A =
[[4960 4370 4071 2896 5135 5225]
 [4456 6581 2254 8027 2836 6430]
 [5968 2573 4655 4282 5097 4137]]
A[-3, -6] => 4960
A[:, -3] => [2896, 8027, 4282]
A[-1, -5] => 2573
A[-1, -2] => 5097
A[2, 0] => 5968
A[-3, -2] => 5135
A[-2, 3] => 8027
A[-2] => [4456, 6581, 2254, 8027, 2836, 6430]
A[-1] => [5968, 2573, 4655, 4282, 5097, 4137]
A[0] => [4960, 4370, 4071, 2896, 5135, 5225]

B =
[[5303 4217 2525 3354 2766 2085 5018 6493 5525 4481 5673]
 [3223 5769 5566 5211 5968 7778 3043 2606 2489 3868 4189]
 [3526 6137 4855 4790 5436 7106 3293 3706 2793 3854 4871]
 [3902 3794 5964 5201 5445 5500 4294 2524 4163 4529 2868]
 [5621 3071 2987 3442 2595 1000 5612 6218 6327 4831 4667]
 [3459 4378 6328 5354 5902 6497 3833 2453 3323 4307 2984]
 [3267 5943 5050 4908 5858 7555 3135 3266 2233 3787 4629]
 [5417 2726 3374 3606 2736 1289 5802 5733 6414 4892 4360]]
B[-8, 0]: 5303
B[-8, -4]: 6493
B[-3, 4]: 5902
B[-6, 0]: 3526
B[-6, -3]: 2793
B[1]: [3223, 5769, 5566, 5211, 5968, 7778, 3043, 2606, 2489, 3868, 4189]
B[-2, -10]: 5943
B[1, -10]: 5769
B[-3, -11]: 3459
B[7]: [5417, 2726, 3374, 3606, 2736, 1289, 5802, 5733, 6414, 4892, 4360]
B[-5, 0]: 3902
B[:, -7]: [2766, 5968, 5436, 5445, 2595, 5902, 5858, 2736]
B[6, -7]: 5858
B[5, 9]: 4307
B[0, -2]: 4481
B[-4, 5]: 1000
B[:, -9]: [2525, 5566, 4855, 5964, 2987, 6328, 5050, 3374]
B[-3, -3]: 3323
B[:, 7]: [6493, 2606, 3706, 2524, 6218, 2453, 3266, 5733]
B[6, -4]: 3266
B[-2, 9]: 3787
B[-2, 10]: 4629
B[5, 1]: 4378
B[6, -9]: 5050
B[2, 4]: 5436
B[-3, 7]: 2453
B[-8]: [5303, 4217, 2525, 3354, 2766, 2085, 5018, 6493, 5525, 4481, 5673]
B[-2]: [3267, 5943, 5050, 4908, 5858, 7555, 3135, 3266, 2233, 3787, 4629]
B[-4, -1]: 4667
B[2, -10]: 6137
B[5]: [3459, 4378, 6328, 5354, 5902, 6497, 3833, 2453, 3323, 4307, 2984]
B[:, -8]: [3354, 5211, 4790, 5201, 3442, 5354, 4908, 3606]
B[3, -6]: 5500
B[0, 6]: 5018
B[4, 0]: 5621

x =
[[4 6 5 6 4 3 3]
 [3 6 6 6 4 3 2]
 [4 5 6 6 4 3 3]
 [6 1 3 3 4 7 6]
 [7 0 2 2 4 7 7]
 [5 2 3 3 3 6 5]
 [5 2 3 3 3 6 5]
 [5 4 5 5 5 3 4]
 [6 1 3 3 3 7 6]
 [4 5 6 5 4 3 3]
 [7 0 2 3 4 7 7]
 [5 2 3 4 3 6 5]
 [4 6 6 6 4 3 3]]
Rows and columns are counted from 0.
row 0 col 0 => 4
row 10 col 6 => 7
row 2 col 1 => 5
row 10 col 3 => 3
row 7 col 5 => 3
row 7 col 0 => 5
row 11 col 2 => 3
row 7 col 2 => 5
row 9 col 1 => 5
row 0 col 3 => 6
row 8 col 0 => 6
row 3 col 4 => 4
row 3 col 0 => 6
row 11 col 6 => 5
row 1 col 3 => 6
row 1 col 5 => 3
row 4 col 1 => 0
row 8 col 6 => 6
row 0 col 5 => 3
row 3 col 2 => 3
row 10 col 1 => 0
row 11 col 0 => 5
row 9 col 2 => 6
row 5 col 4 => 3
row 4 col 6 => 7
row 12 col 0 => 4
row 3 col 1 => 1
row 7 col 3 => 5
row 4 col 0 => 7
row 3 col 3 => 3
